One hidden turn or mirror swaps the rows below in pairs. Which row is each named row swapped with?
z668: 8,-8,-6,21,26,1,-15,13,-33,-31,2,28,-18,2,11,-4,-18,-6,-29,15,9,23,-12,1,7,13,-4,-10,-31
z493: 13,2,-5,-6,37,10,-40,2,-9,-8,-23,25,-32,-11,11,-31,12,0,-21,-1,-14,8,7,23,-4,0,-13,-19,9
z751: 8,-4,21,7,0,-4,-21,19,-4,26,-4,16,-18,5,25,-16,-10,3,-1,-24,-5,29,-34,-6,-2,-15,-22,-22,15
z101: 8,-1,-5,3,20,13,-52,34,-4,-13,-9,9,-3,-6,28,-35,-17,3,-14,-1,-8,5,1,-1,-8,4,-3,-11,11
z164: 11,-3,1,-2,19,14,-14,-6,-19,-4,-37,16,26,-17,9,19,-20,12,-24,-2,-27,-14,14,-4,-5,-13,0,11,2
z413: 36,2,5,-1,17,-22,11,12,-3,9,-1,-9,5,-17,32,1,-24,14,20,-18,-19,-7,-5,7,10,-33,-19,-8,8
z322: -2,3,-12,9,23,-6,-15,-23,-40,-5,-18,7,32,-11,16,-22,0,27,-14,2,12,-11,-2,10,1,-19,-3,-14,-16
z287: -4,0,-7,1,14,-15,-23,0,-8,-5,-29,18,9,-11,4,9,-42,1,-16,-5,39,8,-10,5,-13,12,-13,7,10
z483: 13,18,2,1,-5,-2,-14,1,9,-13,-2,23,-14,1,21,-25,-14,-28,-10,4,-3,19,-21,24,-29,-19,-8,11,-13
z269: 39,10,1,17,15,6,-23,18,-13,-6,10,-9,-4,-14,34,3,12,23,1,-5,-12,-17,-12,-8,18,8,-11,-15,11
z399: -10,24,1,27,6,-1,3,16,-22,36,-15,2,-9,0,13,-2,19,6,-6,-15,-14,-1,-21,7,-3,-40,-18,-14,18
z414: 35,20,0,16,21,-4,6,-18,-21,-1,-2,1,2,-4,19,-25,0,-10,-22,-18,-10,-3,2,-19,-6,-21,-17,25,-14
z748: -2,6,-9,6,17,3,-46,-10,-6,-4,-20,10,9,-9,22,-29,17,-22,-28,-2,20,0,0,1,0,-18,-7,0,-7
z445: 18,2,-6,5,13,22,-12,-23,-21,-2,-43,14,-1,1,35,-17,7,9,2,-1,34,11,7,5,-13,-11,-17,-15,11
z938: 10,-2,-8,14,11,0,4,-29,-16,0,-36,11,-29,-2,-6,18,-11,31,-27,-1,18,20,-2,4,-7,-29,-16,3,0
z143: 2,-7,-10,-5,-12,2,-11,2,-15,-20,-25,11,-1,-8,34,-6,8,-5,-38,-5,17,0,-23,28,-14,-22,4,13,-16
z570: 4,7,-8,10,14,5,33,1,-3,-9,-23,8,-31,-9,9,-18,-7,30,-7,2,17,9,-7,16,4,-46,-6,-1,14
z224: 5,20,-19,7,26,-3,-9,18,-15,-13,-1,14,-19,-5,2,3,-39,-14,-5,22,-11,34,6,7,1,-11,-21,13,35
z215: 5,4,-6,-3,12,-7,-24,12,-2,-5,-33,14,-10,-9,39,30,-11,1,-11,3,38,9,1,11,-11,16,-14,3,4
z370: 1,4,-6,23,-10,23,15,9,-21,19,-20,-2,-23,-15,17,-7,13,-12,-9,-7,-8,25,-21,-2,-2,-5,0,18,26
z247: 16,1,0,10,33,-7,-22,6,-13,-26,7,31,16,-5,5,5,-18,-18,-44,13,-5,25,-4,1,1,-7,-9,-1,-17
z602: -18,-3,-20,17,18,8,28,-7,-31,18,6,35,-12,-13,-18,-7,-2,3,-15,-6,0,5,-5,1,-6,-17,-23,2,12
z401: 3,3,-1,6,14,-1,-28,22,-15,-2,46,4,15,-5,18,-9,1,13,0,-5,-29,9,0,1,-3,-9,-12,-9,4
z752: 14,6,6,7,34,-11,-10,17,-27,-3,7,5,-32,0,11,-17,2,5,-5,-34,-9,17,-25,-17,11,-14,-5,14,14
z739: 11,4,-12,11,12,-5,-22,-19,5,-2,34,9,-17,-14,17,-9,14,-12,-5,1,-12,15,29,11,1,-7,-15,5,3
z994: 5,6,-2,9,15,10,30,18,-20,2,-5,12,6,-7,17,48,-2,5,-10,0,-22,7,11,11,-1,-33,-9,-6,12
z77: -6,-2,-12,2,28,2,0,8,-3,-12,-39,15,0,-4,-16,-11,-34,5,4,-2,8,7,8,20,-2,-42,-3,-7,6
z332: 15,2,-5,8,28,1,-40,-10,-16,-10,-10,10,-15,-8,18,-40,16,11,-4,1,-35,5,-1,8,3,-30,-16,-3,10
z843: 10,-2,-13,9,17,28,15,-16,-29,-6,-23,17,-3,-6,14,-9,-6,5,17,-6,-36,-6,-21,5,-3,-38,-2,-13,-1
z203: 3,9,-2,12,9,-16,1,-4,-16,1,15,12,-24,-5,27,39,-31,-12,-24,-2,-9,13,-34,-3,-11,5,-10,12,2
z437: 0,3,2,5,28,-8,-13,-8,17,1,7,7,-25,2,15,-2,8,12,-10,-20,-10,13,-45,18,12,-23,-15,-28,13
z59: 7,14,4,21,1,-16,-12,26,6,-7,-8,10,9,-4,8,4,-26,2,-27,29,-15,31,-13,30,-7,-26,-9,-1,23
z212: 2,-4,4,5,11,-15,-7,12,0,12,9,31,2,-13,0,1,-24,-12,-47,10,-11,33,-18,-13,5,-21,-13,-10,-4
z360: 8,2,-4,9,13,-3,8,26,-15,-4,41,10,-21,-5,5,-29,-1,8,-4,0,5,2,-36,9,0,-32,-7,-10,5
z903: 8,4,-6,10,17,-16,5,30,-12,-5,8,12,-46,-4,0,15,-51,-1,-6,-1,4,18,-9,11,-10,-11,-8,5,5
z881: 7,7,-2,17,7,8,-8,-25,-19,3,11,14,-4,-3,12,12,-28,-4,-24,0,-38,9,-25,-8,11,21,-7,-18,8
z647: 6,-25,4,0,-17,-11,-14,-7,17,5,-5,9,-21,-16,22,3,-9,4,-28,10,-17,19,-2,-2,14,-8,-11,-23,-10
z811: 6,25,-9,31,8,27,8,30,-34,13,-32,2,-9,-6,26,-8,-9,20,-2,3,-2,4,-9,-4,-23,-8,-11,7,29
z213: -5,7,-7,5,5,-9,22,43,-11,-2,-2,15,7,-6,34,7,-3,-8,-4,7,37,10,8,2,-14,2,-9,-3,10
z78: 8,17,-8,45,9,-1,-1,9,-14,1,2,24,6,6,-25,10,-27,-13,-9,18,3,19,-21,2,-9,-3,-21,-7,7
z987: 2,-3,-11,1,14,-12,27,25,1,-5,0,13,-3,-5,10,-33,2,-7,-12,-2,-6,1,2,22,7,-46,-21,-25,13
z933: -16,3,-4,12,-15,10,16,10,-16,11,-25,12,-5,-10,17,-30,11,-8,-18,-10,-1,9,-17,13,-21,-22,-11,26,12
z100: 25,10,1,23,55,-8,-22,14,-34,-6,8,9,7,0,15,3,-6,21,1,-13,-8,4,-2,-19,12,0,-10,-19,-1
z40: 21,8,-4,11,15,-7,-16,2,-29,-3,-15,11,-23,-10,27,5,13,20,-14,5,-33,-2,-44,10,5,-44,-12,-13,0
z934: 9,-2,-10,0,13,13,-21,3,6,-7,-4,15,8,-11,5,32,-12,-15,16,-2,-10,-18,29,3,-1,-7,-11,-8,5
z320: 24,12,-4,-4,17,15,7,-9,-28,-9,11,9,-8,-15,29,-16,15,8,-5,-1,11,-31,3,-4,-21,-9,-6,8,-18
z837: 7,-8,-1,29,22,-5,-17,14,-24,9,-18,9,-5,-2,20,22,-15,27,-4,-2,-7,16,-31,0,24,9,-11,-34,12
z985: 5,1,-11,8,13,3,5,-15,-11,-8,-34,14,3,-8,16,-3,-33,-8,-13,8,42,11,12,3,-9,18,-9,-2,15
z522: 6,4,-11,6,13,2,5,39,-18,-13,-13,20,-5,-11,7,-8,-6,12,-22,0,46,-10,-27,11,-10,4,-21,1,17
z165: 3,5,-4,5,12,9,17,27,-25,-9,-6,10,-38,-9,34,42,-2,7,11,1,-9,5,6,6,3,-19,-7,1,-2
z380: 26,0,-8,10,19,-23,13,-2,-16,-12,-16,12,24,-14,14,-31,-32,-1,-20,5,30,4,-12,15,-7,-7,-19,-2,-13
z90: 5,23,-6,-1,27,8,11,13,-32,7,6,20,-11,-24,18,-14,4,13,1,-4,5,2,-5,-25,-21,-36,-24,24,2
z605: -8,23,5,-2,-5,-37,-12,21,-4,20,12,-1,-4,-18,31,0,-8,8,-3,-4,-2,9,-23,6,-8,-39,-16,12,10
z105: -4,-13,-25,2,30,2,-1,-17,-21,-27,-4,15,-10,-4,23,24,-17,7,-15,12,0,-4,3,33,4,-2,0,-35,5
z687: 21,19,14,27,-6,-16,-3,-4,2,14,-14,-2,4,-14,24,-8,-20,-14,-3,15,-33,13,1,-12,-2,-3,-11,1,-19
z614: 13,-5,2,34,-11,9,-24,7,-24,14,-15,1,-13,-8,42,-1,-13,7,-23,-1,-6,-1,-23,0,13,0,2,-38,-16
z946: 17,9,-11,10,19,13,10,-19,-15,1,-20,5,3,-5,16,29,2,16,-19,2,1,11,40,16,-3,-35,-3,-9,0
z795: 4,4,-8,3,13,-1,22,8,-23,-12,-20,14,-12,-10,39,-28,28,-4,-8,15,13,-3,16,14,-8,10,-10,-20,4
z416: 14,8,1,23,6,-14,-13,0,-12,15,-12,-8,5,-10,26,23,-21,23,16,8,-22,3,-8,8,10,4,-13,-33,24
z45: 6,9,-14,6,14,6,-26,14,-18,-3,-34,15,-39,-11,28,14,-19,9,-14,-3,38,-1,-16,10,-9,-36,-11,-4,8
z695: -1,1,-8,9,11,19,5,5,-29,2,-14,13,9,-5,12,2,-30,-6,-11,-6,-36,-1,28,9,-1,26,-3,-6,2
z315: -7,15,-19,-14,14,9,2,-10,-2,-19,-9,20,-22,-2,10,24,-24,-5,-13,7,14,8,7,34,-15,-10,-16,-3,31
z995: 18,6,10,14,19,-16,-15,8,0,17,1,2,-20,-2,15,11,-32,13,9,-13,-27,13,-6,-2,15,3,-16,-31,25
z584: -9,16,-20,7,20,12,9,7,-41,-8,5,23,18,-11,8,-2,0,14,-6,14,25,-1,2,1,-35,-14,-23,16,8
z876: 1,10,-9,5,11,10,12,-38,1,-2,-24,11,-2,-9,36,2,18,-2,-21,-3,23,-3,-22,5,-9,5,-11,0,-5
z277: 21,-14,-16,18,17,8,5,-10,-29,-16,-9,5,-13,-18,25,6,-30,1,-6,21,-10,-10,21,-2,6,17,3,-22,-15
z792: 5,1,-6,12,8,7,-5,20,-15,-8,28,5,11,-5,20,-44,8,12,-11,-2,-2,12,12,19,-1,-15,-3,-21,-16
z538: 20,1,17,3,3,-7,-10,-11,9,1,1,10,-20,-21,33,-30,-8,9,-29,-5,-19,0,-6,-17,8,-2,-5,0,-27

z668 is swapped with z165
z247 is swapped with z994
z224 is swapped with z695
z78 is swapped with z934
z269 is swapped with z522
z370 is swapped with z493
z40 is swapped with z143
z903 is swapped with z277
z995 is swapped with z985
z287 is swapped with z416
z203 is swapped with z105
z100 is swapped with z213
z933 is swapped with z332

